In the data rows, 128 means zero.
Here are some points:
[131 116 148 127  96 125 167 121 138 128  93 121 141 116 141 127]
[174 135 163 138  85 106 116 163 155 147 123 117  94 120 162 204]
[138 125 114 134 141 131 120 140 126 126 121 144 136 138 125 111]
[ 90 128 119  86 122 135  98  71 110 101 128 111  88 112  79 107]
[156 129 157 130 149 138 108 144 117 141 140 123 144 163 167 149]
[163 112 153 154 113 122 122 164 131 158 127 129 132 142 153 161]
[ 84 134 112  88 131 129 123 108 108 133 119 129 120  95  98 110]
[163 105  93 155 111 134 131 155  61 136  80 152 140 132 144 146]
[ 62 128  87  99 125 110 120  90 165  81 104 101 104  70  86 107]
[151 117 155 128  95 108 113 131 138 137 128 108 117 138 148 175]
[149 136 126 144 133 134 120 136 125 146 132 144 127 147 149 136]
[150 124  85 164 148 128 148 145 139 130 135 155 122 154 144 118]
[109 104 160 115 113 135 119 133 144  92 117  82 113 135 113 122]
[129 121 136 157 110 132 114 157  94 145 100 122 108 128 142 179]
[142 134 126 129 147 119 130 108 162 131 159 129 122 139 119 103]
[156 130 114 151 161 149 130 136 142 133 153 145 156 147 138 127]
[152 126 106 145 134 121 100 121 117 110 120 147 100 140 126 135]
[111 111 133 135 107 131 138 130 121 136 110 114 116 130 144 145]
[127 150  82 129 166 114 100  98 127  75 142 147 129 115  96 121]
[167 132 139 143 150 141 118 141 107 148 122 134 133 172 160 159]
[138 126 114 118 129 119 108 157 106 111 112 121 112 118 134 164]
[ 96 153 142 143  90 102 142 122 187 148 153 122  99 115  73 137]
[151 120 137 133 132 121 122 140 114 149 142 134 120 155 147 128]
[143 100 166 117  67  67 167 127 124 155 117 130 107  95 120 138]
[120 127 151 150 136 131 135 117 143 108 135 129 134 135  92  89]
[121 143  99 136 149 115 135 103 152 124 169 126 109 142 102  81]
[115 115 168 117  97 101 127 144 131 113 103  92 140  97 133 134]
[136 135 128 113 121 134 103 134 113 144 124 143 138 120 131 155]
[112 149 139 140 163 131  97 144 161 110 136 113 138 114 107 161]
[132 134 115 138 123 130 128 147 126 156 136 140 111 132 149 152]
[131 133 144 116 114 117 124 101 135 133 126 129 138  98  93 124]
[127 132 140 130 150 139 145 130 115 145 154 141 114 158 134 134]
[135 119 103 129 145 128 105 164  99  95 103 142 129 108 109 142]
[131 124 132 126 109 129 132 154  96 161 112 134 125 142 151 159]
[184 127 101 120  77 125 178 123 144 112  71 177 138 135 154 142]
[128 120 128 137 117 124 155 114 139 138 124 123 136 130 144 116]
[ 83 171 108 107 156 130  92 164 123 111 140 115 102 110 111 168]
[120 100 134 140 133 129 143  97 111  89  99 101 123 137 130 103]
[124 144 124 127 117 103 110 153 130 111 112 122 114 106 138 164]
31 more points follow, each with its number after it:
[111 136 119 126 130 126 144 142 133 108 111 119 134 134 135 129] 0
[149 148 123 121 134 126 128 127 144 158 137 155 120 113 122 132] 1
[107 125 138 145 166 145  86 173 128 158 160 122 113 121 118 190] 2
[150 107 109 149 142 159 159 124  95 121 129 147 136 150 148 105] 3
[142 124  81 198 122 145 162 145 163 119 137 145 123 168 152  99] 4
[137 115 157 123  68 103 165 102 145 189 126 134 126 116 137 118] 5
[133  82 142 107  58 102 195 106 119 144  75 127 145 121 164 128] 6
[143 106 140 149 126 125 132 116 113 131 131 143 132 149 155 103] 7
[ 91 140 160  88 163 141  83 160 136  92 150  84 141 107 121 153] 8
[127 145 138 113 154 108 123 131 147 107 161 123 148 125 141 112] 9
[130 132 141 128 151 133 139 126 137 134 151 131 130 145 134 124] 10
[127 140 124 121 130 124 129  95 148 127 146 128 131 142 113 108] 11
[146 122 114 125 136 139 117 125 110 143 139 129 135 152 126  93] 12
[111 132 111 149 138 145 107 161 110 121 102 135 122 136 150 161] 13
[ 55 135 136  77 143 139 112 115  95 132 134  99 123  94  81 110] 14
[151 140 173 128 161 102 124 137 146 112 167 124 135 126 140 106] 15
[ 60 141  91  61 127 145 129 169  72 167 117 131 111  73 102 113] 16
[111 129 145 104  96 124 136  99 138 147 130 117 133  94 117 113] 17
[196 115  27 172 217 153 133 150  67  87 124 216 156 198 128  61] 18
[119  95 119 159 113 136 162  88 135 124 111 134 144 149 118  57] 19
[131 146 104 172 148 123 145 152 155 101 126 136 131 170 134 137] 20
[129 133 156 114 112 103 132 135 137 175 156 114 119 112 125 151] 21
[154 126 105 109 179 154  76 159 100  97 133 145 143 157 154 115] 22
[114 100 126 126 115 128 146 104 104 130 111 134 133 140 140 101] 23
[138 150  83 172 170 121 118 174 144 115 127 153 101 168 141 146] 24
[182 125 159 149 132 147 189 122 179 138 103 147 132 211 199 142] 25
[124 117 137 114 138 148 120 130 124 142 146 122 116 132 105 109] 26
[ 85 113 188 117 132 151  97 125 166 112 115  88 147 115 112 150] 27
[151 141 160 139 162 134 100 209 161 128 101 114 150 139 162 175] 28
[131 107 125 141 143 116 110 155  89  92 108 132 125 121 121 145] 29
[158 145 124 116 119 120 132  93 163 102 123 143 141  88  99 102] 30
Which three of these numbered points are nearest to each point below by angle, seen from the average point of the first points? Their numbers follow each, nearest first.
[116 137 122 121 119 127 118 157 111 145 124 121  93 136 131 167] > 2 13 16
[142 103 178 135  40 118 188  74 141 186  87 111 122 130 144 125] > 5 6 17
[198 135 161 156 158 149 133 160 144 140 160 144 166 180 193 144] > 25 10 28
[152 155 148 115 143 102 133 109 152 149 171 121 144 112 133 111] > 15 9 11
[140 106 148 139 100 124 162  93 135 127 121 122 137 138 138  96] > 19 23 6
[154 127 187 162  94 108 190  93 159 146 139 134 153 137 164 119] > 5 25 6
[102  87 148 137 139 147 134 106  76 106 125 133 149 155 126 117] > 23 3 7
[113 148 126 109  92 120 143 135 114 180 128 117 118 103 136 154] > 21 5 16
[135 155 114 147 139 123 164 132 159 113 148 141 136 142 116 109] > 20 4 11
[131 136 104 154 136 105 171 144 130 110 122 148 160 100  95 122] > 30 0 20
[194 118 124 138  98  85 175 142 141 143 140 147 119 140 161 144] > 25 5 6
[114 120 164 173 125 131 131 156 169  93 113 102 177 137 118 130] > 27 28 0
[111 146 129 126 162 132 140 117 117 136 172 119 130 134 139 116] > 10 9 11
[131 134  97 154 138 145 116  74 169 149 126 158 152 150  97 107] > 11 19 30
[133 105 132 163 109 104 131 111 115 111  85 116 112  84 106 141] > 29 6 30
[176 112 117 151 125 141 144 136 105 118 125 145 126 166 135 123] > 3 18 7
